rotation ticks, each row followed by its count of ticks:
The counts run from 0 to 879.
[-2.00  0.86 -1.42  0.67  0.02  0.91 -0.51  0.57 -3.40 -0.59  3.39 -0.73
 -0.96 -1.11 -2.28 -0.05  0.56  1.09 -3.77  0.06  0.55 -2.28  0.79 -0.68
  2.85 -0.29  1.48  1.68  1.53  2.50 -1.87  0.84 -0.88  2.28 -1.19 -0.97
 -0.22  3.23  0.14  0.93  0.64  2.47 -3.55  1.58 -0.25  0.63 -0.77 -2.62
  2.25 -1.03 -0.49  0.14 -0.69  0.78  1.70  2.23 -1.26  1.35 -1.37 -2.22
 -2.47  1.87 -3.90 -0.61  0.49 -2.39  1.57 -0.59  0.22  1.83  3.07 -0.24
  0.69 -2.96 -4.25  1.70  0.98  1.34 -1.98 -1.81 -2.41] => 119
[ 0.84  0.68  0.47 -1.42  0.33  1.94 -0.84 -0.25 -3.03  1.63  1.06  3.06
  2.21 -1.88 -0.40  1.41  2.64  1.86 -3.76 -1.16 -0.57 -0.58 -0.07  2.05
  2.60 -0.28  3.68  0.65  2.65  1.97 -0.22 -1.84 -0.81  0.72  1.98  0.56
 -0.54 -0.23  2.85 -0.33  1.14  0.33 -4.73  1.77 -1.11 -0.20 -1.46 -0.23
 -2.51 -2.10 -1.24  0.84 -1.79  1.67  0.09  0.13  0.80  1.14 -1.49 -2.74
 -1.41 -0.33 -2.35 -0.82  1.38 -1.70 -0.79  1.39 -0.92  1.38  1.23  2.13
  2.13 -0.77 -3.30 -0.18  0.60  3.20  0.18 -0.50 -1.02] => 268
[ 2.34  1.97  0.15 -1.58 -2.62  0.64 -1.19 -0.63 -2.98 -1.63  1.86 -0.48
  0.82 -1.20 -0.63 -0.93  3.29  1.39 -0.80  0.58 -0.76 -1.61 -0.63  0.72
  3.20 -1.35  0.49  0.91  1.82  0.19 -1.81 -1.04 -0.02  1.45 -0.26 -0.39
 -0.63 -0.36  2.02 -2.51 -3.31  2.25 -3.39 -1.88  1.73 -0.45  3.20  0.02
 -1.39  0.12 -1.94 -0.23 -1.70 -0.18  2.47  1.40  2.61  1.02  1.12 -3.58
 -2.36  0.21 -2.38  0.18  2.59 -1.43  0.78 -2.12 -1.23  0.46  1.90  4.04
  1.10 -2.10 -4.56  2.68 -0.87  0.66  0.64 -0.20 -1.30] => 259
[-0.85 -0.38 -0.54 -1.99  2.57  0.21  0.13 -1.97  1.59  0.49  3.26  0.90
  1.90 -0.97  0.48 -1.33  1.15  1.09 -2.84  0.71  1.78 -0.23  1.94 -0.46
 -1.18 -1.16 -0.05  0.61 -1.29  1.67 -0.18  2.90 -0.04  0.65 -0.86 -0.07
 -2.09  0.69  0.35  1.87  5.98  2.94  0.28  1.54 -0.61 -0.97 -3.06 -2.02
  1.41 -1.14  0.01  0.94 -0.54 -0.81 -1.52  2.23 -3.07  1.91 -0.79 -0.72
 -2.13  3.66 -2.11 -1.00 -0.87  1.08  1.36  0.57  2.72 -0.44 -0.25 -3.46
 -1.19 -0.77 -0.51  1.11  0.93  0.57  1.35  0.49 -3.34] => 582
[ 0.03  1.19  0.29 -1.05 -1.48  0.32 -1.10 -0.39 -1.57 -1.97  3.95 -2.18
 -0.30  0.52 -1.17 -2.62  1.46  0.17 -2.20  2.30 -0.39 -2.10  0.40 -0.13
  2.60 -1.45 -0.28  0.24 -0.69  1.32 -1.52  0.41 -0.70  2.34 -2.79 -0.17
  0.43  0.37 -2.11  1.25 -0.31  3.24 -1.84 -1.58  1.83 -0.19  3.71 -1.84
  1.25  1.14 -1.17  0.20 -1.92 -0.84  1.65  4.41  0.23 -0.72  1.84 -1.76
 -1.14  2.25 -2.78  0.29  0.15 -1.47  2.09 -1.75 -0.24  1.50  2.30  0.15
 -0.51 -2.88 -2.04  2.41  0.29 -1.00 -1.27  0.40 -1.94] => 108
[-0.64 -0.33  2.81 -5.11  1.21  0.84  1.75 -2.79  1.95  1.35  2.53  0.60
  2.19  0.72  1.96 -1.06  0.50  0.87 -2.87 -0.17 -0.87  1.67 -0.51 -1.11
  0.06 -2.55  0.04 -1.35 -0.52  1.07  1.51  2.26  1.95 -0.86  1.32  0.84
  1.17 -2.29 -0.46  0.46  4.54  0.31  0.52 -0.06 -1.33 -0.70 -0.37 -1.21
  0.21 -1.68 -0.30  1.49 -2.76 -1.64 -2.96  3.40 -1.06 -1.29 -0.34 -0.39
  0.17  1.85 -2.52 -1.01  0.81  2.62 -1.61 -0.46  2.42 -1.05 -2.41  0.14
 -0.03  1.33 -1.87 -0.60 -0.37 -0.42  3.99  1.35 -2.12] => 154
[-3.28  0.73  1.56 -2.22  1.20  0.97  0.73  1.38  0.01  2.71  0.19  1.33
 -0.76 -1.49  0.94  1.09 -0.86  1.00 -2.48 -1.20  0.04  1.17 -0.89  1.75
  1.66 -1.11  0.62  0.70  1.61  1.57 -0.15  3.14  1.50 -1.85  1.99 -0.62
  2.87 -2.43 -0.63  0.82  1.88 -3.02 -1.74  0.68 -2.00  0.36 -4.22 -0.39
 -0.42 -3.24  1.70 -0.03 -3.57  0.75  0.15 -0.87 -0.16  0.48 -1.15 -3.01
  1.37 -0.20 -3.02 -1.27 -0.18  1.14 -1.80  1.48  0.77 -0.20 -3.24  0.73
  2.57  2.09 -0.65 -3.07 -0.11 -0.86  1.90 -0.10 -0.28] => 619
[-1.08 -0.02 -1.12  1.15 -0.78  2.15 -0.66  1.07 -3.66 -0.60  2.09  2.36
  1.02 -2.70 -1.95  1.82  2.41  1.17 -4.11  0.41 -0.24 -1.66  0.72  2.73
  2.94 -0.57  2.27  0.39  1.39  2.84 -1.02 -0.19 -2.25  1.67  0.15 -0.10
  0.30  0.54  1.02  0.71  1.58  0.35 -4.70  1.06 -1.27 -0.20 -0.99 -1.15
 -0.20 -2.04 -0.15  0.17 -1.90  0.88  1.18  0.62  0.01  1.92 -1.93 -3.68
 -0.10  0.10 -2.43 -0.76  0.06 -3.22  0.52  0.73 -0.38  2.74  2.58  0.32
  1.56 -1.33 -2.11 -0.52  2.07  1.48 -1.73  0.17 -1.64] => 538
[-2.19  1.11  1.13 -1.63 -3.10  0.73  1.24  1.89 -1.37 -0.65  2.12 -1.70
 -2.17 -0.31 -1.39  0.64 -1.84  0.43 -3.78 -1.46 -2.53 -1.17 -0.50 -1.69
  2.15 -1.05  0.46 -0.33  1.03  2.59 -0.36 -0.83  0.35 -0.95 -0.25  0.53
  3.30 -0.39 -1.76 -1.19 -1.26 -0.37 -4.19 -1.93  0.14  0.97  1.80 -0.47
  3.22  0.42 -0.68  0.21 -2.54 -0.04  1.32  1.74  0.74 -1.26  0.18 -2.28
  0.70 -0.84 -3.75  0.27  1.05 -1.11 -0.67 -0.45 -0.12  2.11  1.02  2.91
  3.24 -1.93 -5.08  0.28  0.19 -0.40 -0.77 -1.86 -0.96] => 823
[-2.30  1.12 -0.02 -2.19  2.01 -0.66 -0.45 -1.76 -1.26  1.46  0.66  0.52
  0.48 -3.77  1.76 -1.41  2.02  0.91 -0.64 -0.19  3.66  1.13 -0.06  0.38
  2.88 -0.23  0.90  2.43  2.53  0.21 -2.09  3.40  0.16  0.55  1.44 -1.34
 -1.19  0.19  1.00  0.14  0.84  0.27  0.94  0.54 -0.34 -0.57 -4.89 -1.86
 -1.05 -2.38  1.57 -0.32 -2.99  0.93  1.58  0.71 -0.78  1.70 -0.95 -5.47
 -1.23  1.54 -1.99 -1.17 -0.17  0.44  0.61 -1.02  1.79 -0.54 -2.26 -0.50
  1.22  0.88 -0.38 -0.73 -0.43 -0.99  2.49 -0.50 -3.75] => 600
[-2.24  1.11 -2.32  0.34 -4.49  1.25 -0.98  4.41 -0.67  1.45  0.39 -1.49
 -2.74 -0.61 -2.50  1.24 -0.82  2.97 -2.86  0.21 -1.02 -3.45  0.90  1.54
 -0.24  1.81 -0.66  2.68 -0.08  2.07 -1.03  0.93  0.07 -2.51 -0.19 -1.19
  2.21 -2.98  0.99 -0.69  0.18 -1.78 -1.41 -1.70 -0.19  0.76 -1.52  2.02
  0.26 -0.19  0.81 -2.55 -1.12  4.03  0.34  0.17  0.57  2.83 -0.07 -0.10
  1.70 -1.01 -2.46  0.68  1.36 -0.88 -0.77  0.94  0.28  2.04 -0.11  2.03
  2.77 -2.23 -2.09 -1.34  1.16 -0.69 -1.01  0.64  3.42] => 69
[-1.51  1.25  0.62 -1.38 -3.39  0.16 -0.86  1.68  2.89  0.50  1.46 -2.42
 -1.25  1.83 -2.05 -2.20 -0.72  2.24 -2.56  1.58 -0.79 -2.05  0.92  0.39
 -2.36 -0.43 -3.27  0.90 -2.95  0.44  0.02  2.57  0.52 -2.29 -1.59 -1.09
  1.67 -4.78 -2.16 -0.79  1.34 -0.90  2.70 -3.06  1.06  0.94 -0.08  1.67
  0.81  0.43  0.30 -1.64 -1.67  1.36 -1.23  2.88 -0.21  1.44  1.08  1.54
  1.82  1.56 -2.70  0.30  2.03  1.30  0.36 -0.23  2.47 -0.39 -3.06  1.10
  0.78 -0.41 -0.37  0.01  1.45 -3.24  1.91  2.47  1.58] => 773
[ 1.03  1.99  2.28 -0.81 -1.05  0.89 -1.00 -0.92 -2.34 -1.03  2.03  0.72
  1.31 -1.38 -1.37  0.70  3.18  0.33 -3.12  0.01 -1.43 -0.03 -0.87  0.81
  1.80 -2.62  2.32 -0.90  1.55  0.94  0.40 -1.31 -0.03  1.10  1.65  1.43
 -0.24 -1.34  1.74 -1.88 -1.95  0.17 -3.81 -0.71  0.64 -1.43  2.84  0.90
 -1.78 -2.13 -1.26  0.27 -1.47 -0.29  0.77  0.68  2.42  0.52  0.28 -3.94
  0.21 -1.30 -2.49 -0.88  2.07 -0.10  0.18 -0.13 -1.48  1.01  1.12  3.55
  1.73 -0.20 -4.30  0.97  0.60 -0.06  1.36 -0.20 -2.06] => 266
[ 2.34  0.81  0.08  0.49  0.90  1.29  0.21 -0.12 -2.64 -1.58  2.29  1.30
  1.62 -2.79  0.01 -1.12  4.60  0.55 -1.15  1.46  0.14 -1.37 -1.00  3.88
  2.32 -2.75  1.08 -0.13  0.74  1.43 -0.86 -0.44 -0.48  2.72 -1.35  0.37
 -1.65 -1.08  1.08 -0.22 -1.43  2.18 -4.23 -0.66  1.08 -1.58  2.70 -0.79
 -1.05 -1.30 -0.14  0.37 -3.17 -1.84  2.30  0.18  1.92  1.93  2.31 -4.87
 -0.11  0.44 -1.56 -0.90  0.27 -1.24  0.27 -0.42 -1.39  0.56  2.31  2.07
  0.36 -0.40 -1.28  0.95 -0.15  0.19  0.42  0.57 -3.11] => 254
[ 1.57  1.69 -3.59  0.21 -0.86  0.58 -0.41  2.14 -2.12 -0.32  1.75 -0.43
  0.52 -1.70 -0.98 -0.07  1.50  2.29 -1.40  0.89 -0.29 -3.24  0.65  1.84
  0.59  0.96 -0.99  3.26  1.05  1.50 -0.94 -0.29  0.03  0.98 -2.37 -0.60
 -1.71  0.29  3.10 -0.29 -0.95  4.13 -3.54  0.75  2.26 -1.33  0.40 -0.95
  0.27  1.02 -1.47 -0.88  0.43  0.69  2.58 -0.08 -0.01  3.76  1.73 -1.15
 -2.37  1.11 -2.05 -0.15  0.53 -1.31  1.52 -0.33 -0.43  0.33  3.59  0.41
  0.35 -3.79 -2.16  2.78  0.51  1.62 -1.82 -0.52 -0.54] => 251
[ 1.44  1.11  2.45 -2.79 -0.62 -0.14 -0.95 -2.10  2.68 -0.04  2.81 -0.56
  2.71  0.63 -0.67 -2.04  1.64  2.13 -2.62  1.27  1.11 -1.21  0.80 -0.36
 -3.50 -1.63 -0.69 -0.46 -1.66  0.26  1.15  1.20  1.06 -0.83  0.02  1.35
 -0.33 -3.01  0.03 -1.16  2.70  1.23  1.72 -1.92  1.77 -0.86  1.32  0.28
 -0.43  0.50 -1.18 -0.66 -0.19  0.14 -3.46  3.92  0.59  1.12  0.80  0.83
 -0.65  1.80 -1.86  0.70  2.75  2.20  1.09 -1.00  2.05  0.05 -1.47  0.51
 -0.22 -0.43 -1.21  1.79  0.79 -1.81  3.40  2.19 -1.18] => 297
[-1.04  0.42 -1.46 -1.28 -1.07  0.09  0.33  0.91  0.37 -2.11  3.58 -2.70
 -1.66  0.47 -0.69 -2.13  0.31  0.65 -0.80  2.82 -0.98 -2.13 -0.75  0.20
  0.70 -1.93 -3.04  0.14 -1.23  2.08 -0.65  1.97  0.04  0.94 -4.02  0.09
  0.76 -1.34 -2.54  1.41  0.06  2.39 -0.80 -1.85  1.89 -0.44  3.00 -1.13
  2.94  2.25 -0.33  0.52 -2.81 -2.95  1.47  2.57  0.99  0.76  2.91 -1.13
 -0.28  2.22 -1.89 -0.17 -1.40 -0.07  0.74 -2.52  0.92 -0.31  1.93 -0.33
 -0.74 -2.36 -0.89  2.44  0.19 -2.48 -0.21  0.51 -1.55] => 378
[ 0.55  0.93  1.91 -3.10  2.37  0.14 -0.15 -2.28 -0.48 -0.59  2.27 -1.32
  1.58 -1.75  1.11 -2.28  2.29 -0.04 -0.14  0.14  0.83  0.85 -0.19 -1.08
  1.64 -2.98  0.00  1.25  1.30 -0.82 -0.98  2.27  1.91  1.95 -0.67  0.46
 -1.27  0.49  0.07 -0.89 -1.45  3.04 -0.77 -1.06  2.15 -2.09  1.22 -1.77
  1.02 -1.76 -0.54  0.98 -2.09 -2.53  1.84  1.10  0.73  0.41  1.70 -3.66
 -3.60  2.57 -2.44 -1.57  0.66  1.76  1.52 -1.49  0.46 -2.14  0.20  0.19
  0.01 -0.11 -1.87  2.27 -2.01 -1.31  3.61 -1.10 -4.19] => 868
[-0.94  0.18  0.12 -2.22  0.28  2.43  1.66  0.41 -0.66  0.27  0.30  2.24
  1.70 -2.42  0.89  2.08  0.83  0.99 -4.06 -2.00 -2.49  0.29 -1.21  1.14
  0.58 -1.42  1.10 -0.56  3.05  2.74  1.16 -0.16  0.61 -0.31  2.61  2.02
  1.85 -0.55  1.67 -1.10  2.65  0.18 -5.04  1.64 -1.45 -0.75 -1.00 -0.73
  0.89 -1.10 -0.37  1.12 -1.78 -1.87 -0.18 -0.64 -0.38  1.82 -1.93 -3.31
 -0.04 -1.30 -1.81 -0.87 -0.84  0.00 -2.68  0.66  0.43  0.85  0.26  2.20
  3.29 -0.02 -4.24  1.16  0.73  1.36  1.32 -0.61 -3.39] => 412
[ 0.32  0.14  2.33 -3.30  2.01  1.91  0.53  0.84 -0.03  3.48  0.00  2.20
  2.23 -0.84  0.32  2.11  0.74  1.36 -4.38 -3.61 -2.04  0.00  0.33  0.27
 -2.39 -0.57  2.34  1.19  1.73  1.96  1.95 -0.36  3.02 -2.30  2.03  1.02
  0.63 -1.77  3.10 -0.07  3.61  0.54 -3.57  1.68 -1.39 -0.93 -2.97  0.06
  0.28 -3.07 -0.73  0.73  0.42  1.17 -1.69 -0.25 -1.31  1.59 -2.59 -1.01
 -2.17 -0.04 -3.39 -1.08  1.91  1.50 -0.93  3.16 -0.14 -0.14 -0.38  0.80
  1.23  0.18 -2.88 -0.15  0.34  2.30  2.81  0.38  0.90] => 5
[-1.50  1.14 -1.74  1.37 -1.60  1.19 -0.65  1.97 -4.42  0.23  2.42 -0.07
 -0.51 -1.48 -2.80  1.78  1.27  1.09 -4.25 -0.41 -0.90 -2.28  0.76  1.03
  3.55  0.56  2.65  1.52  1.17  2.61 -1.36 -0.51 -1.69  0.62 -0.13 -1.05
  0.81  0.79  1.20  0.13  0.53  1.15 -4.36  1.06 -0.91  0.48 -0.57 -1.24
  1.10 -1.27 -0.41 -0.52 -0.65  2.26  0.71  1.19 -0.16  1.11 -1.32 -2.74
 -0.90  0.44 -3.30 -0.80  0.61 -2.07  0.86  0.31 -0.68  3.14  3.12  1.35
  1.37 -2.11 -3.99 -0.09  1.50  2.16 -2.21 -1.07  0.15] => 539
[ 0.53  2.35 -0.42 -0.49 -0.39 -0.99 -1.97  1.19 -0.62  1.39  1.37 -2.63
 -1.08 -0.22 -0.75 -2.79  2.11  2.15  0.15  2.53  2.35 -2.89  0.59  1.23
  0.81  0.30 -1.13  4.28 -0.48 -0.50 -2.84  2.90  0.37 -0.20 -2.31 -2.05
 -1.86 -1.85  1.14 -0.97 -2.91  1.90  1.73 -1.85  2.44 -0.53 -1.02  0.64
 -0.85 -0.61  0.36 -1.93 -0.50  2.75  2.54  0.13  1.25  3.36  1.94 -2.52
 -1.98  2.11 -2.59 -0.69  3.07  0.79  2.39 -1.45  0.66 -1.05 -1.28  0.51
 -0.08 -1.66  0.33  0.58 -1.31 -2.46  1.57  0.10  0.61] => 45
[-0.82  1.09 -2.08 -1.55  1.65 -0.50 -0.13 -1.89 -0.85  1.57  2.59  0.04
  0.77 -1.45  0.74 -1.83  0.25  1.77 -0.80  0.08  2.51 -0.67  1.64 -0.90
  0.97  1.20  0.30  3.15  0.56  1.10 -1.83  3.29  0.19  0.99 -0.78 -1.51
 -2.48  1.78  1.26  1.12  2.55  2.99  1.36  1.48 -0.74 -0.93 -4.09 -2.86
  0.78  0.27  0.77 -0.75 -0.28  1.36  0.44  2.29 -2.50  1.60 -0.86 -1.75
 -3.78  4.10 -2.45 -1.10 -0.28  0.31  2.11 -0.67  2.80 -1.38  0.02 -1.93
 -0.16 -2.07 -0.80  1.69 -0.26 -0.38  0.65 -0.23 -2.69] => 589
[-2.43  2.22 -0.35  1.47  0.67 -0.53 -3.04  0.76 -0.11  1.07  1.63 -1.64
 -0.94 -1.85 -1.89 -1.92  0.45  1.97 -1.81  1.43  2.77 -2.93  1.78  0.23
 -0.10  1.17  0.00  3.42 -0.59  0.71 -2.73  3.26  0.16  0.40 -1.13 -2.09
 -2.40  0.62  0.53  0.07 -0.18  2.02  2.37  0.12  2.07 -0.45 -3.41 -0.67
  1.16 -1.69  1.08 -1.41  0.89  2.96  0.44  1.43 -0.76  3.80 -1.03 -2.68
 -2.42  2.06 -2.87 -0.53  2.03 -0.41  3.69 -0.20  2.00  0.47 -0.97 -1.15
 -0.51 -1.96 -0.47  0.08  0.58 -1.63  1.34 -0.81 -0.52] => 320
[ 3.68 -0.73 -3.74 -1.66 -0.48  1.33  3.72  1.48  0.00  1.13  1.75  1.19
  1.49 -0.59  1.97 -1.25  2.08  1.72 -0.45  2.42 -1.66 -2.33 -0.19  3.50
  1.00  0.75 -2.08  1.88 -0.17  2.84 -0.39  0.47 -0.27  0.82 -2.99 -1.41
 -1.45 -1.53  1.31  2.47  3.13  3.33 -2.60  1.76 -1.15 -1.43  0.23 -0.62
 -1.07  0.91 -0.93  0.21 -2.76 -0.48  1.37  0.65 -2.13  2.73  2.77 -0.17
 -0.24  2.44 -1.17  0.23 -1.73 -0.62 -1.82  0.03 -0.55 -0.51  2.13 -1.52
 -1.04 -2.28  1.61  1.90  0.57  2.43 -1.85  2.12  0.97] => 237
